Questions about the table below. Rows and columns are numbered from 1.
1) What is the entry at row 2, column 1?
2) What is the entry in row 2 and column 2?
3) What is the top-right entry?
4) What is the entry at row 2, column 3?
5) What is the entry in the top-left corner?
6) What is the entry in row 3 and column 1?
7) What is the entry just left of the largest entry?
8) What is the entry directly below the smallest entry?
-0.29,+2.57,-1.31,-1.82,-0.44,-5.03,-0.76,-0.94,-0.50,+0.17,-1.21,+0.69,+0.50,+0.63,-1.28
+0.53,+5.51,-1.88,-2.43,-0.17,-2.73,-0.47,-1.08,-0.01,+0.46,-0.87,+1.18,+0.07,+0.18,-0.91
+1.05,+1.12,-1.92,-2.32,-0.05,-1.21,-0.43,+1.32,+0.17,+0.75,+1.08,-0.05,+0.90,-0.42,-0.68
+0.20,+1.38,-1.82,-1.50,-0.46,-5.96,-0.70,-0.52,-0.73,-0.01,-1.94,+0.09,+0.03,+1.60,-1.61
-0.33,+5.35,-1.50,-2.17,-0.02,-2.28,-0.86,-0.78,-0.99,+0.11,-0.07,+0.95,+0.07,-1.08,-0.85
-0.89,+4.12,-0.83,-1.03,+0.74,-3.89,-0.37,+0.37,-1.71,+1.10,+5.70,+1.10,+0.55,-0.39,-0.29
+0.43,+2.26,-2.16,-0.87,-0.41,-6.13,-0.68,+0.42,-0.76,-0.31,-1.74,+0.37,-0.45,+2.19,-1.36
+0.66,-0.06,-1.57,-2.56,-0.15,-0.89,-0.64,+1.56,+0.11,+0.89,+0.84,-0.84,+0.93,-0.55,-0.90
1) +0.53
2) +5.51
3) -1.28
4) -1.88
5) -0.29
6) +1.05
7) +1.10
8) -0.89

x =
-3.09,-1.35,-2.36,-2.01,+0.07,+0.95,+2.16,-2.54,+3.65,-1.64,-1.49,+0.89,+4.59,-0.48,+1.59
+2.41,-2.33,-2.84,-3.88,+1.70,-0.29,+0.22,-4.00,+0.55,-0.02,-1.72,+0.63,-1.00,-0.43,-1.60
-2.94,-3.67,-0.28,+1.29,+2.00,-4.21,+0.55,-2.96,+0.13,+1.08,+0.58,+3.24,+3.30,-2.87,-2.75
-2.24,-3.79,-3.04,-2.18,-3.81,+0.28,+1.13,-0.69,+1.24,+1.79,-0.93,-2.44,+1.18,-0.11,-2.51
+0.18,-2.24,-1.46,-1.60,-2.19,-0.35,+2.10,-2.01,+3.27,-1.02,+1.25,-0.98,+0.46,+1.18,-1.50
-1.74,-2.60,+1.16,-3.12,-3.26,-1.76,-0.98,-2.32,-2.08,-0.89,+0.94,+1.24,-0.01,+2.29,-4.19
+0.35,-2.98,+0.56,-0.65,-0.04,+0.73,-0.39,-2.82,+1.43,-1.09,+0.32,-2.14,-0.53,-1.06,-3.57
-1.78,-1.79,-2.57,-0.24,-2.23,-2.32,+2.80,+1.12,+0.31,+0.70,+0.28,+0.66,-2.10,-0.80,-0.43
-5.43,-0.03,-0.92,-4.80,+1.58,-0.06,+1.81,+0.30,+0.55,-3.42,+1.56,+0.20,-1.92,-1.97,-1.66
+3.46,-1.13,-1.22,+1.45,+2.79,+1.43,-1.52,+1.09,+0.41,-3.13,+0.57,-1.20,+1.01,+0.20,-1.04
-2.88,-3.75,-1.78,-5.39,-1.70,-1.25,+0.82,-2.51,+2.45,-3.38,-1.17,+0.32,-2.66,-2.20,+1.79
Rows and columns are numbered from 1.
The entry in the top-left corner is -3.09
Which number is the entry just left of the centre entry?
A: -0.98
The entry in the top-right corner is +1.59
Which number is the entry at row 3, column 1?
A: -2.94
The entry just left of +1.70 is -3.88
The median entry is -0.80
The entry directly below the largest entry is -1.00
The entry directly above -2.84: -2.36
Which number is the entry at row 2, column 1?
A: +2.41
The entry directly above -4.21 -> -0.29
The entry just left of -5.39: -1.78
Which number is the entry at row 1, column 2?
A: -1.35
The entry just right of -1.06 -> -3.57
Which number is the entry just left of -0.35?
A: -2.19
The entry directly above +0.35 -> -1.74
The entry just right of +1.81 -> +0.30
The entry at the centre -> -2.32
Which number is the entry in row 2 and column 2?
A: -2.33
The entry at row 3, column 2: -3.67
The bottom-right entry: +1.79
Which number is the bottom-left entry?
A: -2.88
The entry directly below -1.64 is -0.02
Which number is the entry just left of the largest entry?
A: +0.89
Which number is the entry just left of -3.04?
A: -3.79
Which number is the entry at row 3, column 3?
A: -0.28
The maximum -> +4.59
